In the data rows, 128 means zero.
Here are some points:
[173 197  61 124 134 122 135 128]
[104  77 175 122 118 111 118 109]
[ 67  16 232 128 119 117 109 102]
[158 175  81 125 127 116 117 135]
[179 197  50 113 141 130 147 129]
[ 40   0 255 159 131 142 124 137]
[ 42   0 255 135 115 119  97  97]
[ 94  76 173 138 101 101  78 121]
[ 46   0 255 140 109 116  88 105]
[140 158  98 126 114 111  97 132]
[154 169  87 127 124 112 124 132]
[118 122 136 144 134 143 110 147]
[115 116 134 136 104 107  76 130]
[117 117 135 137 104 106  77 129]
[115 104 147 126 110 105 103 120]
[ 68  23 224 134 110 112  96 108]
[ 80  35 212 124 119 115 114 103]
[189 226  35 116 143 131 150 141]
[ 91  60 189 130 113 110 110 110]
Here are 16 more points, each followed by its number:
[231 255   0 121 176 170 217 155] 0
[217 255   0 123 188 204 218 178] 1
[116 104 145 129 110 106 101 121] 2
[142 152  97 126 117 113 116 131] 3
[119 115 137 129 113 106 103 121] 4
[ 41   0 255 141 108 116  85 106] 5
[125 116 139 122 122 110 130 113] 6
[118 127 133 146 138 149 119 147] 7
[ 95  62 186 125 120 111 118 106] 8
[150 165  87 129 121 111 118 133] 9
[137 142 110 124 122 111 119 121] 10
[242 255   0 115 187 178 202 148] 11
[ 55   0 250 131 117 119 104  98] 12
[219 255   0 129 175 177 206 175] 13
[110  96 153 133 107 102  92 124] 14
[226 255   0 127 200 228 255 178] 15
Which two of these numbered points are nearest to each point below, looking only along the 2 directions in which the first points spread most? Their numbers follow each, nearest first.
[ 89  56 193 131 115 110 105 109] > 8 14
[ 89  50 200 126 123 115 118 101] > 8 14
[ 96  67 182 127 117 111 117 109] > 8 14
[ 96  66 183 122 122 113 123 109] > 8 14
[ 55   6 242 143 102 110  79 112] > 5 12
[ 72  26 221 128 117 115 111 103] > 12 8
[141 154 101 121 119 112 117 128] > 3 10
[130 137 114 131 106 105  91 131] > 10 4
[111 102 148 134 106 106  89 125] > 14 2
[234 255   0 116 184 212 251 183] > 15 1
[233 255   0 115 199 200 242 178] > 15 1
[132 142 111 134 109 107  87 133] > 10 3
[210 255   2 119 176 196 211 176] > 0 13
[102  93 160 139 102 101  79 123] > 14 2
[205 255   0 104 146 152 183 151] > 13 11
[ 43   0 255 147 103 113  77 115] > 5 12
[127 124 129 127 114 109 115 123] > 4 6
[144 143 110 117 125 112 130 124] > 10 3
[234 255   0 125 176 209 232 167] > 1 0
